One hidden turn or mirror swaps the rows below in pairs. Which row is each named row swapped with?
The rows were stretched afterwards, more along some directions than others.
vofi: [ -3  15  27 -13 -14 -13   3  -5 -23   5   4  16  -7   2   5  19  10   5
   1  12   3]
Soson: [ 12   2 -19  -6  -3 -11   8  -4  -6  18  11   7   0 -18   1  10   5  -3
  14  10   5]
bevus: [ -3   7  -3   6  -5  -7  -6  10 -18  -5  -5   5 -19   0  10  21  -2   2
  -6  25  -7]
geza: [ 11   7  -3 -19 -11 -15  14   6  -8  25   7  23 -16 -27  28  22  -1  30
   3  11 -10]
zat: [ 16  -4 -18 -13 -10 -23   9   1  -8  17   6  36  -9  -2  11  12  -6   1
 -18  14  -1]
nul: [ 25  -8 -33 -21  -7  -8  12  10   0   7   3  29  -3  -5  13  11   7  16
  -7   9   1]
kos: [ -2   5   9  19 -10  -8  -8  -2  15 -20  13  12   9   1  -2  -4  -5   6
  -4  -1  -4]
bib: [  7  29  15   9  -6 -19  10  -7  -9  12   6  30 -19  -1  25  36  10  19
  12  12  16]
pone: [  0  20  -7 -15  -4   1  24 -17   5  10   7   0   2  -8   2  15  11   5
   4  -1  -3]
vodev: [ 23   8   8  -7 -19  -8  20  -3  -1   7  -7  32  -4   0  -1   6 -23  15
   5   9  16]
Lef: [ 18  27  21 -17 -15 -19  15   8  -4  32  15  22  -6   1  28  21  18  33
  -1  18 -11]
sezi: [ 20  10 -18  10   1  -9  15   3  -8  -5  -8   9  -5  -8  -1  11   2  16
   5  14   7]
kesu: [ -4  23  23   0  -8 -18  -9  -2 -17  14  12  12  -9  17  12  22  15  -9
   8  21 -10]
posu: [  2   0  -4  -1 -12 -13  -8   0   8   2  12  13  -2   3   0   6 -17  -6
  -3   9   7]
vivan: [  0  21  12  25   1 -10  14  -4  -7 -18  -9   8  -1   3 -14  19   2   0
  16  -1  20]
bemoz: [  4  20  11  18 -13 -14  13   2  -1   9  12  10  -7  -9  18  11 -19   6
   7   1   2]
Lol: [ -3  26  36   0 -12 -19  17  -2  -3   8  20  14  -3 -20   1  14  13  31
  23   0   7]
Mif: [  2  26  29  -1  -3 -15 -10   0 -19   8  13  22 -25  -3  17  35   3  22
  11  29  -6]
mosov: [ 42 -17 -13 -28 -11 -21   9   6  -7  23  -2  39  -6  -3  18   0 -20  10
  -4  28  -6]
Bim: [  7  -2  -1   2  -6  -9   5 -14  -1   4  16  17  17 -12 -12  -5  -2  -2
   9  -2   8]
fidu: [-11  29   0  18   2   2  15  -6   5 -16  -3  -5  -1   1  -6  11 -11   1
  -6  -3   3]
kamu: [ 20 -19 -10  -4  -9  -9   3  -8   2   3  -3  29  19  -5  -7 -13 -20   2
  14  -2  11]
varil: [  7   9   2   3   1  -1  -3  -6   1 -16 -16   2  -8  25   1  20 -16  -8
  -3  17  -1]
Gulip: [  7  -6   3 -28  -4   2   5  -8  -5  28   8  18   2   5   8  18   6  16
  13   7   6]
bog: [ 10  -7   6  -8 -14 -17   7  15   9   3  18  25  10 -16  19   8  13  19
  14 -12  -5]
sato: [  2  14  11  -3   4 -12  14  -5  -9  11   8  25 -21  -8  19  26  -7  20
  11  13  15]
norus: [ -4  41  43  10  -4  -9   0   6  -9 -20   1  24 -17  10   9  32  14  22
  -2  15  -1]
Bor: [ -8  15   7   1  -6  -7 -14  -1 -11 -10  -7   5 -20   6   7  24   6  17
 -16  29 -10]
gogu: [ 15   6 -12   3   3   1  18   3  -5  -1  -6  13  -1  -5   6  15   8  15
   7  -2  12]
Rema: [ -9  14   7 -11  -7   2  -5 -11  15  -8  11  14  10  -1   0   9  -2   9
  -4   1  -3]
vuk: [-12  46  38 -21 -11  -9  14  -6   1  16  25  11 -12  -7  23  29  11  10
  21   7  -5]
Mok: [  2  21   1  -6 -16  -1  17  -5   1   7   6   2  16   0   3   8  13  -8
   5   2 -11]
Mutur: [ 17  -5   2  -3  -9 -10  -7  14 -15  -5  -8  11  -4  10  -8   6 -14  10
  -5  28   0]
lavot: [ 11   1  18 -16 -10   0  14   8  18   9   2  20  11  -6  13   7   3  22
  13 -10   7]
Nite: [ 17  -3   8 -24 -13  -4   9   3 -10  15  -7  19 -11   8  15  14 -12  24
  -8  23  -7]
dameg: [ 18   3  11 -18 -16 -12  13  12   5  14  17  22  13 -20   8   0   9  28
  15  -1  -2]
liko: [-13  42  34   6  -8   0   8   0  -3 -13   0   2 -15   8  -2  38  14  29
   2  11   2]
Zipiv: [  0   4  18 -18  -2   0  -3  -7   5  -6  -5   6   1  12 -17  10   9  17
  -4  13  -1]
Ruku: [ -2  17  20   2  -8 -15  -4  -1  -7   5  18  19 -22   8   2  30 -16   8
   8  12  13]
kom: [ 30  28  17 -15 -11 -13   4 -15  -9  23   9  19 -20  11   7  32   4  24
   7  23  14]
fati: [  1   9   7  -1 -14  -3   0   9   1   0  -4   6  -5   7  15   5   9  18
 -14  21  -8]
nusol: [ 43 -13  -9 -11 -11 -25   7   3 -17  17  -4  44  -2  -2  -2   2   1  14
   5  19   1]
pebon: [ -9  20  32 -11  -9   0  -7   1  11  -3  13   3   7   0   0  13  13   1
  17  -3 -14]
Dupu: [  9   4   0 -10  -8   5  20  -9  -4   1  -2  12  18 -24   6   3  15  12
  13  -4 -14]
noguz: [  5  26  26   2 -14  -2  -3   4   9 -20   4  22  -7  13  -8  26   1  15
   4  13  10]
munuk: [  0  17  32  -4  -7 -14  12   3   2   8  16  28   0  -8  24  14   6  16
  28   6  14]
kub: [ 16   5  28 -19 -15 -20  -8  11  -5  14  11  17  -8  11   8  25   4  19
  10  19  -1]
saz: [  5  18   0  -2 -13 -23  15   4  -1  -4  16  17  -4 -29   7  12  -2  14
   3  -1  -9]

Swapped with dameg: posu
Swapped with Soson: Mutur
Swapped with gogu: Bor
Swapped with Nite: pone
Swapped with kom: vofi

